(in the rows, 128 means zero)
The rows of T fall into a few groups, which share some directions, and each row is roughly a mix of its group's hidden directions.
T, 160 rows:
[[124 122 128 122 169 174 136 129 170  99  62  89]
 [ 67 150 116 137  69 113 160 150  82 115 143 118]
 [158  79 121 172 123 116 146 162 152 143  92  70]
 [160  86 151 120 156 158 165 196 150 127 102 120]
 [ 99  63  83 163  89  87 131 126 123 131 146 151]
 [115  76 123  97  87  71 156 137  90 126 103 103]
 [102  98 158 190 162 149 176 119 135 116  85 117]
 [158 138 123 111 186 192  73 123 134 142 147 132]
 [157 109 129 177 158 137  77 103 138 112 175  83]
 [ 90 149 113 128 154 161 179 146 128 121  74 180]
 [134  67 115 121 172  94 154  72 125 100 148 141]
 [ 97 135 132 145 105  77 145 164  60 133 157  99]
 [166 123  77 175 145 105  71  90 129 109 145 128]
 [147  69  91  97 105 107 162  93 111 136 166 161]
 [141  83 131 119 182 113 179 130 114 145  90 176]
 [ 89 123 116 194  67 101 124 110 109 144 139 155]
 [135 155  90  93 124 106 111 155 105 142 138 209]
 [ 67 179 161 129 135  84 163 109  95 145 127 122]
 [144 164 155 133  89 119  66 154 112 132 166  81]
 [158 150 145 189 144 142  83  98 119 131 146  71]
 [114 103 131 101 119 129 185 174 166 111  69 115]
 [115 188 163 108 131 145 129 117 110  58  94 118]
 [ 99 139 135 148 101  72 156 149  70 169 155 119]
 [ 89 127  89 159 136  61 106 136 154 105 113 170]
 [177 166 133 145  84 168  74 107 127 141 162 123]
 [ 87 142 106  73 101 125 170 125 103 150 135 185]
 [118 109 125 110 160 182 151 153 164 100  68  99]
 [115 105 137  69 156 137 184  68 124 145 117 121]
 [169 170 166 113 170 178 146 106 136 129  85 114]
 [109 143  99 132  91 126  62 110 118  87 163  84]
 [167 133 156 207 123 135 164 144 165 113 106 127]
 [172 120 158 101 172 183 148 120 154 129 116  78]
 [112  76 122 137 123 149 179 184 138 106  78 134]
 [130  99 108 180 137 112 126  89 158 123  66 171]
 [133 155 134 161  98 110  80  98 121  54 150 131]
 [171 106 113 160 176 151 105  88 114 168 170 143]
 [147 138 141 208 109  85 101 120 120 162 145 157]
 [160 174 166 118 136 157  81 105 111 118 166  82]
 [123 132  90  97 186 152 165 114 110 137 131 192]
 [169 154 114  64 127 168  85 152 154 133 153 109]
 [111  91 150 132 164 102 175  73 144 113 112  81]
 [172 128 158 165 126 154  97 132 119 185 150  76]
 [118 138 189 150 126 145 112 108 118  95 132  52]
 [ 85 143 134  47 113 166 101 135 132 150 124 101]
 [145 119  82  75 124 122 144 148  84 186 137 161]
 [139 129  90 173 155 136  95 130 132 151 187 182]
 [154 110 165 204 127  96 141 158 112 168 139 140]
 [ 88 164 139  96 149 155 166 143 171  99  77 144]
 [ 86 139 138 156  87 136 179 187 115 114 104 101]
 [106 121 122 151  72 101 177 150 117 149 122 192]
 [156 183 169 147 150 195 123 108 132 140 126  99]
 [138 157 139 139 129 154 129 126  91 205 160 175]
 [140 150 100 112  75  70 156 172 152 111 116 156]
 [150 114 116 181 157 168  73 138 179 124 142 145]
 [ 71 114 104 134 128 126 126 145 167 139  82 194]
 [165 106 139 120 136 159 101  92 110 128 187  69]
 [100 145  95  39 124 124  97 154 116 140 122 147]
 [130 126 162 142  66 111 106 119 102 177 179 104]
 [151  66 174 166 160 104 159 108 113 142 140  97]
 [133 153 177 206 117 158 109 147 117 125 125  91]
 [113 141 127 123 151 189 146 189 150 159  86 150]
 [140 136 123 189 112 131  77 105 158 173 132 174]
 [123  85 106 129 162 159 131  94 170 107  61 137]
 [130 138 174 141 136 110 134 103 157  52  85 105]
 [130 104 118 180 157  79 175 109 112 116 106 175]
 [129 174 136 101 137 168  76  88 148 158 167 103]
 [113 148 173  97 133 183 116 130 138 139 116  56]
 [106 155 126  97 104 122 201 180 117 120  92 135]
 [124 109 150  62 138 157 186 127 105 127 173 147]
 [116  74  78 132 152  83 114 140 160  92  89 142]
 [170 136 101  98 152 155  87 149 175 128 102 180]
 [143  87 127 147 161  88 153  79  87  79 122 145]
 [106 111 102  99 167 161 111 114 136  74  90  77]
 [134 171 153 109 154 160 154 153 182 130  69 119]
 [180 133 123 191 173 138 121 130 152 153 125 175]
 [160 161 163 137 165 180 153  98  96 119  83 115]
 [123  80  82  88 129  99 179 128 120 148 101 170]
 [140 113 174 171 142 130  97 144 132 162 165  65]
 [ 92 145 105  77 134 132 161 145 114  68  87  99]
 [129 138 137 110 190 158 186 122 128 127  73 154]
 [177 145  94 157 130  89  86 142  94 108 175 150]
 [ 47 122  99  84 111 127 162 135 112  98 124 146]
 [172 140 111  98  77 131  97 162  90 129 180 113]
 [164 116 115 187 130 145  71 150 173 109 156 118]
 [125 130 127  57 116 159 178 157 112  83 145 146]
 [112 134  99  85 169  87 156 106  82  91  95 140]
 [154 141 181 149 136 174 110 110 115 141 162  66]
 [120  98 140 152  79 115  95 143 109 111 164  58]
 [176 176 104 118 154 118 102 115 134 101 136 196]
 [191  68 108 148 131  94 144 103 140 165 114 141]
 [134 183 146 155 101 117  84  73 110 143 169 116]
 [ 95 137  80 129 173  89 114 125 132  72  93 158]
 [134 181 134 142 118  50 169 116 139 101 118 112]
 [107 126 158 144 169 104 163 108 171 105  83  78]
 [132 140 168 127 145 158 118 108 147  71 124  55]
 [ 86 165 136  81  83 146 184 160 114 131 141 120]
 [165 158 136 186 116 124 100 131  69 126 175 136]
 [ 87 107 160 195 121 155 142 100 134  96 111  87]
 [140  79 112 166 162 127 138 166 162 133  69 101]
 [107 151  86  84 138 141 160 147 149 135  97 196]
 [114 157 113 103 153 160  59  94 120 130 163  88]
 [109 122 152 110 166 153 144 134 174  77  75  93]
 [142  87 141 169  96 107 161 130 162  78  90  97]
 [105 151  93 167 139  85  75 115 114 153 119 180]
 [ 86  68 105  90 155 133  82  98 111 132 150 106]
 [ 78 153 115 117 141 103 105 125 163  82  70 158]
 [155  89  97  86 131 130  98 195 111 101 152 150]
 [191 181 160 134 155 165 122 120 154 138  88 128]
 [152 101 156 176 119 132  82 118 132 136 146  55]
 [135 163  93  99 126 123 105 190 125  67  99 119]
 [110 116 117  89 140 141 170 156 174 110  65 160]
 [177 112 149 150 137 167 115 161 197 144 100 137]
 [101 168  92  72 103 123 135 134 135  85 108 179]
 [ 77 162 113 143  98  69 111 143 107 154 109 170]
 [140 199 120 135 108  71 145 169 139 109 103 146]
 [ 67  65  96 126 111  86 161 129 123 111 132 143]
 [131 163 126 167  79  71  98 123  95 131 171 138]
 [178 140 153 190 160 183 101 132 144 128 139 121]
 [136  74 131 200 180 116 131  96 123 110 130 126]
 [113 118 107 148 145  83 127 116 169  74  75  90]
 [ 62 108 108 118 122 200 117 157 116 143 139 110]
 [101 139 186 163 163 164 134 109 119 131 100  73]
 [139 176 174 128 113 181 120 104 133 107  96  76]
 [116 141 163 160  83 144 102  95 137  80 122  70]
 [121 112 105 171 119  87 135  77 140  95  70 154]
 [184 165 167 120 168 152  97  95 111 121 152  95]
 [ 94 140 118  86 114  99 189 161  99  79 122 123]
 [ 84 110 114  89  86  77 135 157  93  96 153 144]
 [118  82  73 129 112  64 149 149 134 142 108 163]
 [144 126 174 166 114 144 112 121 107 200 163  97]
 [117 115 120  57 130 124 178 143 169 129  78 132]
 [133 110 135 219 136 102 116 132 169 102 123 150]
 [141 162 184  98 172 162 143 127 102 126 107  77]
 [118  97 123 110 109 130  83  97 104 128 190  72]
 [186 142 138 186 142 139  84 102 172 129 148 135]
 [171 132 169 125 143 196 132  91 160 162 139 114]
 [177 131 117 119 174 172  75 106 140 129 173 111]
 [112 170 166 157 127 139  59 107 113 106 147  87]
 [120  64  87 119 115  75 135 143 110 165 164 143]
 [ 97 141 165  57 117 154 167 141 118  84 143 124]
 [122 122 107  95 139 139 144  57 172 114  79 154]
 [111 176 130 134 114 125 126 108 115 198 151 187]
 [103 144 104 160 130 104  90  46 125 104 113 111]
 [169 108 146  75 109 184 156 120 150 142 142  84]
 [204 161 157 159 163 146 108  98 150 119 110 129]
 [115 185 166 129 127 196 127 136 155 127  95  95]
 [200 182 146 126 154 157 107 151 134 118 141  96]
 [130 124 129 137 133 108 131 114  61 168 201 140]
 [121 161 138 168 155 110 152  98 130 177  85 181]
 [156  85 149 135 153 116 156 101 148 100 132  52]
 [112 130  77 147 159  84 167 156 132 125  71 155]
 [ 93 112 123  68 145 117 164 143 102  62 146 133]
 [ 72 122 126  66 142  86 155 123 133 120  84 105]
 [ 70 162 122 123 135 121  50 120 146 125 141  96]
 [164 133  72 138  91 113  85 110 133 149 147 184]
 [108 151 142 177  58 129 112 128 128 167 175 129]
 [ 86 114 163 146 105 150 196 169 112 150 128 101]
 [ 87 157 140  88 110 117 192 156 140 118  80 145]
 [129 111 147 178  81 152 125 202 144 132 138 104]
 [168 130  90 144 149  80 137  76 153 112 169 160]]
One row of each group comes first, with its name. Which group is each row after those in?
[169 103 125  96 125 137 199 102  90 146 134 166]	R
[ 83  69 106 149 108 125 167  88 163 101 109 134]	E
[154 103 136 171 180 146 119 163 153 111  71 103]	K
[170 142  97 139 199 161 155  99 103 126 153 146]	Q

[178 104  96 145 131 130  92 106  98 129 198 149]	R
[109 133 136  63 115 155 157 153 119  95 151  68]	K
[198 141 162 139 160 124 125 157 176 111  97 103]	K
[116 188 114 132  98 144  87 162 141  85 122  79]	K
[170 142 172 121 113 200 135 157 118 141 127  86]	R
[123 120  99 135 162 101 157 121 154  88 100 203]	E
[ 75  64  90 128 128  88 165 137 115 128 136 156]	E
[106 104  82  60 121  93 162 140 129 132 118 172]	E
[110 151 132  62 150 158 159 176  99 159 149 143]	K
[ 61 125 111  84  98 120 126 155 106 147  96 173]	R
[ 92 143 120  96  73  84 106 115  92 127 168  93]	R
[114 147 168 168 157 108 193 102 117 155  88 118]	K
[139 116 175 125 109 162  71 111 148 103 154  71]	Q
[153 159 135 152  92  75  77 156 156  88 126 145]	E
